(in the rows, 128 means zero)
name the system of each run:
Q101, seq 1 (9 x 20):
[[105 122 131 199 139 100 108 150 135 111 144 115 114 133 118 112  88 107
  118 180]
 [160 175  65 108 128 155 125 138 104  89 113 119 132  95 113 127 156  99
  124 145]
 [149  58 153  86 111 136 141 120  95 147 101 168 109 136 100 120 141 139
  113 132]
 [111 123 142 196 141 103 132 160 128 137 154 151 119 150 143 137 166 152
  162 139]
 [107 185 100 137 133 114 129 141 159 149 110 127 115 103 108 155 100  89
  110 135]
 [151  88 101 101 115 134 102 111  96 123 134 104 137 135 123  84 118 108
  113 174]
 [151 108 130 121 149 132 158 166 102  94 109 154 129 120 131 141 166 178
  155 118]
 [109 119 175 165 103 133 132 137 158 167 143 159  93 129 103 150 130 102
  122 110]
 [115 159  72 149 153 109 118  95 124 147 147 112 147 148 139 120 132 104
  141 169]]
Q836, seq 2 (9 x 20):
[[ 97 198 128 193 192  99 111 107 106  69 147 106 165 112 157 115 178 123
  125  93]
 [121 167 134  87  56 124 129  83 128 120  57 149 136 104  91 162 103 139
   69  94]
 [135  91 136 139  48 115 103  99 111 157 175 132 147 193 171  93 164 172
  159 151]
 [139 171 110  79 162 123 177 210 169 130 132 129 117 121 187 158  94 170
  165 101]
 [117  56 169 120 123 165  96 125 181 154 150  66 126 113 101 111  88  64
  100 129]
 [151 155  76 184 194 160 140  76 112  59 145 108 157 129 127 133 151 131
  178 154]
 [141 139 173  74 138 127 159  84  82 120  88 194  86 109 110 117 104 107
   68  81]
 [ 86 112 159 169 102  91  87 113 119 157 152 110 171 149 150 119 226 151
  130  96]
 [115 193 103 129  98 104 162 149 171 118  86 137 137 123 139 190  57 190
  141 127]]
Q437, seq 3 (9 x 20):
[[ 85  62 197 156  99 103 102 137 152 140 119 104 156 134 118 131 144 165
  107 106]
 [134 199  96 191  82 146 131 107 173 108 151 117 136 147 138 163  98 143
  172 141]
 [161 151  94  32 130 137 142 119 109 153 135 129 105 132 161  89  74  94
  110 132]
 [119  56 149 114 190 109 109 162  92 114 133  92 167 124 145  91 200 153
  130 115]
 [115 134 184 194 125 160 149 128 189  86 115 130 132 102 102 192 116 156
  140  76]
 [140 186 108 142  74 148 118  43 133 161 166 147  95 153 125 110  91  56
  113 144]
 [121 146  71  49 181  64 133 131  58 140  99 128 158 137 167  96 160 162
  114 142]
 [105  46 217 139 107 112 117 214 151  94 102 104 142 105 123 134 133 190
  107  91]
 [146 171 116 216  59 194 117  89 204 126 188 109 124 146 113 173 136 102
  189 134]]
Q101, seq 4 (9 x 20):
[[159 125 121 147  41 156 106 144 102 168 138 188  59 118  72 115 168  55
   99 166]
 [132 107  48 117 169  91 145 133  79 189 126 165 126 167 123 124 181 145
  168 206]
 [110  98 151 142 155  80 142 240 117 120  86 158  84  97 103 127  88 140
   94 165]
 [149 111  93 195  84 170  84 175 139 121 164 102 120 105  84 130 194  76
  147 177]
 [169 138  67 105 161 157 179  82  99 141 101 189  99 137  83 157 107 115
  153 178]
 [125  75 174 126 160  83 124 178  59 142 139 176  79 134 143  61 144 108
   93 143]
 [ 93 139  97 183 136 109 108 188 143 131 101 114 159  97  88 177 217 144
  143 138]
 [146 131 110 155  56 141 133 101 144 134 106 159  89 131  71 149  47 103
  111 190]
 [178 136  78  92 143 126 125 149  60 131 180 143 105 158 176  59 165 111
  155 166]]
Q450, seq 5 (9 x 20):
[[117 175  76 154 157 131 130  66 137 114 121 107 158 122 109 151 124 108
  136 148]
 [146 127 145  91 128 112 131 126  77 106 115 156  99 122 135  82  96 114
   79 130]
 [129 107 143 135 102 121 114 168 111 122 129 127 151 127 141 131 209 170
  137 107]
 [113 134 127 149 108 129 154 122 178 158 106 150 120 139 104 190  82 151
  145 139]
 [134 139 108 128 124 123 106 116 127 153 182 108 115 156 163  83 101  85
  133 159]
 [140 133  99  78 195 142 133 165 111  95 107  96 153  86 130 129 161 127
  120 113]
 [130  57 202 158 109 145 136 111 135 109 117 147 115 125  90 137 115 142
  111 111]
 [130 190 101 187 104 128 124  78 128 132 164 152 129 154 137 143 164 122
  164 133]
 [111 167  99  61 150  89 136 143 110 163  93 143 114 111 134 120  93 104
   82 130]]
Q647, seq 6 (9 x 20):
[[115 125  97  77 183  98 132 135 118 148 119 101 150 134 160 105 107 131
  122 144]
 [130  84 170 127 135 133 120 170 125  77 108  98 141  96 118 121 135 146
  105 108]
 [148 150 136 182  74 170 129  88 146 108 145 147 119 131 102 157 153 119
  151 113]
 [124 162  98  99 145 114 148  75 117 182 143 162 111 163 147 124 108 107
  136 135]
 [101  95 140  89 179  76 115 184 111 132 113  96 149 117 158  99 136 144
  101 119]
 [134 116 153 171  84 154 118 158 156  68 107 100 150  95 100 160 133 155
  122 117]
 [163 164 107 147  73 174 135  63 138 137 160 154  98 159 121 133 105  97
  155 148]
 [127 126 103  61 200  97 151 129  99 185 145 143 117 151 171  94 143 118
  139 131]
 [ 87  77 184 135 167  98 120 187 144 106  89  90 159  92 118 136 142 161
   93  95]]
Q437, seq 7 (9 x 20):
[[119 135  73 137 166 108 125 149 137 148 148 102 154 146 153 129 150 141
  171 165]
 [135 108 149 103 161 142 148 171 149  96 102 112 116  95 122 132  78 126
  108 121]
 [144 106 136 169 113 162 102 102 115 111 162 121 122 123 105 107 184  86
  130 133]
 [129 162 112 113 158 125 169  83 117 138  96 175 128 130 118 169 129 147
  139 112]
 [ 98  99 173 134 110  80 111 142 113 151 128 144 107 137 135  90 106 117
   83 133]
 [117 159  87 154 105 116 104 159 141 117 121  98 165 118 127 158 174 150
  149 139]
 [162 103 135  93  94 161 150 131 150 136 118 137 104 132 119 138  60 136
  132 139]
 [146 113 118 142 161 133 119 138 102 139 184 126 119 147 156  86 171  99
  156 142]
 [108 133 138 105 197 127 157 138 148 122  87 128 143  92 109 167 133 139
  121  90]]
Q450, seq 8 (9 x 20):
[[ 91 151 121 163 145 106 112 172 201 116 145  45 169 125 169 148  87 148
  148 125]
 [167 138 115  96  89 198 119  90 164  95 134  76 135 107 112 132  72  89
  115 125]
 [170 101 133  81 162 159 146  59  76 117 151 149 131 152 153  90 177 123
  142  99]
 [ 89 148 187 141 194  92 165 144 128 124 110 168 126 113 147 156 155 162
  120  54]
 [ 76 151 161 180  55  95  87 108 173 141 122 100 148 134 120 143 102 127
   91 117]
 [160 179  43  93  73 133 117  94 116 110 120 102 158 144 148 121  99 142
  140 170]
 [169  90 144  30 145 136 160 179 104 135 130 148  99 132 171 100 115 146
  131 108]
 [106  80 191 164 162 142 132 155 182 142 157 100 148 126 138 148 178 152
  162  83]
 [107 181 120 187 138 147 135  48 179 121 124 117 133 125  97 171  70  92
  130 125]]
Q965, seq 9 (9 x 20):
[[140  95 111 130 135 135 158 177 143 162 122 159 103 135 107 162 131 147
  168 165]
 [107 103 136 172 178 118 131 148 142 152 151 129 100 135 116 119 108  92
  135 163]
 [122 141  95 154 181 130 122 130 106 100 115 120 134  95  96 126 156  88
  114 151]
 [137  92 144 136 111 127 129 115  91 111  92 167 115 116  78 129 140 129
  101 144]
 [128 123 125 164  98 103 132 147  99 138 135 172 112 149 130 127 166 155
  143 152]
 [109 153 107 125 125  99 140 177 147 162 113 141 114 119 127 150 112 131
  130 149]
 [125  92 115 138 125 125 106 163 140 125 132  89 133 124 120 112 108 111
  121 172]
 [160 112 106 137 159 161 146 135 119  92 130 134 122 119 110 135 137 125
  155 148]
 [132 101 160 134 143 137 141 111 123 153 131 170  96 127 102 129 140 102
  122 121]]
Q146, seq 10 (9 x 20):
[[ 92 163 144 127 131  95 118 146 147 170 144 121 126 127 158 125 146 110
  110  94]
 [106 126 112 124 111 106 114 132 156 120  99  81 168 121 123 142  93 150
  115 145]
 [171 104 123 121  95 159 126 128 115  93 144 120 117 136 131 110 108 135
  139 153]
 [152 136 121  98 157 156 152 130 129 148 152 142 115 128 145 130 157 111
  155 104]
 [ 93 112 166 144 179 107 141 114 147 150 120 131 133 128 118 142 122 127
  115 109]
 [113 146 137 168 122 111 105 116 118  87 126 105 146 119 128 114 127 124
  105 131]
 [153 150 108  96  73 139 128 110 113 118 109 139 135 122 123 132 131 131
  114 123]
 [135  93 136 101 115 122 138 140 128 166 140 143 121 154 148 123 140 152
  147 130]
 [114 139 138 151 162 118 137 170 161 126 142 111 128 122 151 139 115 134
  145 121]]
Q965, seq 11 (9 x 20):
[[139 103 107  89 141 147 106 110 121 111 127  75 163 116 127 104 145 112
  115 132]
 [145 106 160 123 144 149 157 110 118  92 114 150 130 127 124 143 130 163
  138  98]
 [120 149 163 153 100 125 127 110 141 157 158 156 106 142 143 128 142 114
  129  97]
 [101 168  87 108 132 100 117 108 134 155 117 104 157 131 144 133 130 124
  119 132]
 [136 108 139 101 122 118 124 151 122  90 104 102 137 114 138 109  87 147
  101 132]
 [160 116 140 142  99 169 129 143 139 106 154 122 123 129 138 132 161 137
  163 114]
 [125 142 121 117 145 140 153  88 152 179 135 152 119 144 127 152 116 115
  147 118]
 [ 99 125 141 122 168  92 113 119 113 134 139 108 140 130 150  93 115 110
  100 126]
 [130 146 126 131 129 130 122 147 122  76  99 112 152  94 118 138 155 142
  114 104]]
Q836, seq 12 (9 x 20):
[[105 103 197  99 135 127 114 107 130 154 141 124 126 124 143 105 152 105
   89  61]
 [ 96 169 122 174 133 117 124  98 168 109 126  92 181 136 138 167 141 165
  151 104]
 [149 157 128  94  72 138 136  91 134 120 119 140 111 137 137 119  47 128
  105 133]
 [151 103 118  86 125 141 111 132 110 136 172  93 149 147 173  86 180 129
  149 116]
 [122 117 156 112 186 138 170 147 166 116  99 118 142 110 125 171 103 165
  141  86]
 [119 125 169 182 101 148 104  79 156 122 159 113 111 135 114 115  97  79
  109 118]
 [143 200  60 104 149 126 137  85  99 113 133 125 156 131 154 125 154 124
  142 127]
 [119  76 176  60 124 106 135 125 105 136  87 140 133 124 129 113 111 157
   82  97]
 [118 116 163 199  98 133 108 154 165 106 165 104 148 138 151 141 168 159
  162 104]]
Q146, seq 13 (9 x 20):
[[ 99 179 137 155 156  87 104 108  87 109 136 129 142 118 152  98 160 105
   92  99]
 [114 144 132  91  67 105 116 126 128 123  72 123 154 107 114 151 129 161
   84 102]
 [148  95 134 143  44 131 121 138 134 137 155 129 131 172 154 121 127 174
  156 155]
 [147 171  93 103 151 143 155 171 161 145 155 123 112 130 169 136 100 125
  169 129]
 [112  74 152 109 184 141 126 124 159 155 132  94 128 113 108 122 100  83
  108 129]
 [127 116 126 170 174 135 121  96 100  60 128 105 163 117 116 119 160 134
  133 131]
 [145 166 149 125  99 139 147  83 106 103 110 184 105 118 112 139 132 124
  103  88]
 [101 128 136 118  94  88 110 115 117 190 144 143 135 162 149 114 172 138
  121 120]
 [110 148 114 121 129  86 135 188 153 120 107 109 148 124 158 147  90 178
  135 134]]
Q647, seq 14 (9 x 20):
[[ 86  78 148 143 110  95  77  83 135 121 123  53 198 146 134 105 132 153
  101 132]
 [171 192 123 138 102 146 156 130 121  39 118 145 124 120 157 139  93 175
  143 107]
 [153 121 150  66  76 170 126 117 147 197 163 139  95 134 142 109 142  77
  117  91]
 [ 97  95 125 135 189 102 137 111 143 155 142  96 181 161 161 140 162 179
  174 126]
 [116 160 167 137 153 129 142 135 164  73 102 111 121  89 123 147  48 119
   90  92]
 [151 150 106 129  75 164  86  86 114 117 166 101 142 126 127  97 188  80
  118 121]
 [139 123 121  77 146 115 176  86 100 146  98 177 139 157 142 150 131 190
  150 116]
 [ 94 109 206 144 127  96 119 180 150 145 150 120 102 125 158 104 103 120
   95  91]
 [125 182  77 157 106 151 107 132 169 106 130  73 175 111 126 167 166 136
  156 124]]

runs to name:
seq 15 (2 x 20):
[[124 170 112 116 183 121 136  71 109 151 171 128 129 156 179  99 135 105
  142 109]
 [ 85 121 153  83 178  83 124 143 118 119  74 105 163  96 128 130 126 149
   74  88]]
	Q101
seq 16 (2 x 20):
[[125 187 149 160 122 130 150  59 144  95 141 142 123 147 151 135  56 140
  134 105]
 [139 165 119  67  99 129 109 101 115 143 149 104 141 128 171  88 141 103
   99  90]]
	Q836
seq 17 (2 x 20):
[[136  77 120  95 198 148 123 114 111 109 128  82 162 111 125 101 157 111
  121 127]
 [133 111 186 176 157 143 151 114 115  68 110 161 118 110 104 145 129 149
  123  97]]
	Q450
seq 18 (2 x 20):
[[127  78 157 179  97 136 125  46 115  78  95 133 146 139  74 136  82 152
  107 157]
 [171 181 107 138  98 125 145 136  66 113 166 200  86 154 168  90 162 131
  147 132]]
	Q965
seq 19 (2 x 20):
[[138 180  95 114 115 146 167  52  98 132  70 201 136 117  77 189 192 147
  131  95]
 [ 87  97 184 149  85  50 125 126  93 193 133 202  91 180 147  99 119 155
  103 144]]
	Q146
seq 20 (2 x 20):
[[102 119 131 208 151  91 139 107 134 119 145 134 149 175 150 144 127 189
  178 159]
 [131 217 110 124 102 132 131 168 156 128 133 131  89  99 138 135  76  80
  106 122]]
	Q450
seq 21 (2 x 20):
[[116 137 203 169 157 103 151 112 126  72 130 155  86 127 146 102  10 123
   87 113]
 [130 164 104 103  89 147  65 113 115 127 156  62 169 100 143  87 211  70
   94  93]]
	Q146
seq 22 (2 x 20):
[[ 93 211 110 135 113 112  74 146 153 118 145  58 180  96 159 130 199 105
  109  75]
 [149  95 124  72  76 159 135  58 156 111  85  96 168 137 107 152  58 175
  116 133]]
	Q437
seq 23 (2 x 20):
[[115 121 157 176  96 112 131  79 111 160 142 186 109 163 119 129 162 135
  134 126]
 [ 93 187 100 120 129  74 137 154 142 171 109 143 126 133 150 150 107 143
  127 130]]
	Q437
seq 24 (2 x 20):
[[150 128  98  95 126 178 123  40 136 160 177  98 181 164 154 134 214 137
  182  92]
 [ 99 156 164  91 235  95 191 103 138 128  96 160 114 123 152 149  43 151
  114  79]]
	Q450
seq 25 (2 x 20):
[[161  55 179 137 124 135 146 153  65  67  95 185 123 122 105 124 191 191
  130 115]
 [109 163 173 187  90 133 152 141 168 180 152 195  81 137 115 179 163 123
  150  85]]
	Q836
seq 26 (2 x 20):
[[159  56  79 163  97 143  79 128  89 134 170 103 129 152 102  74 170  82
  143 227]
 [161 119 104 127 208 125 203 168  90 106  87 207  93 122 104 166 136 176
  172 155]]
	Q647
seq 27 (2 x 20):
[[161 119  92 142 181 151 144 174 109 100 130 140 103 106 111 124 149 109
  152 164]
 [127  84 140 144 150 138 132 122 118 146 106 161 106 112  65 141 153  94
  109 144]]
	Q647
seq 28 (2 x 20):
[[137 122 149 173 114 155 116 162 151 113 153 115 107 109 112 130 136  99
  133 129]
 [140 132  84 131 137 150 134  75 125 150 127 137 133 137  97 147 142 102
  144 155]]
	Q965
seq 29 (2 x 20):
[[144 112 137 112 158 117 179 189 132 166 123 197  50 135 129 136  62 122
  139 158]
 [107  92 133 169 149 124  79 183 148 156 183  71 136 121 134  98 198  75
  135 143]]
	Q450
seq 30 (2 x 20):
[[114 123 158 184  36 141 110  77 166 132 119 139 126 137  83 162 107 127
  112 129]
 [147 177  52 109 108 100 120 106  90 144 157 136 132 172 174  93 125 138
  154 178]]
	Q146
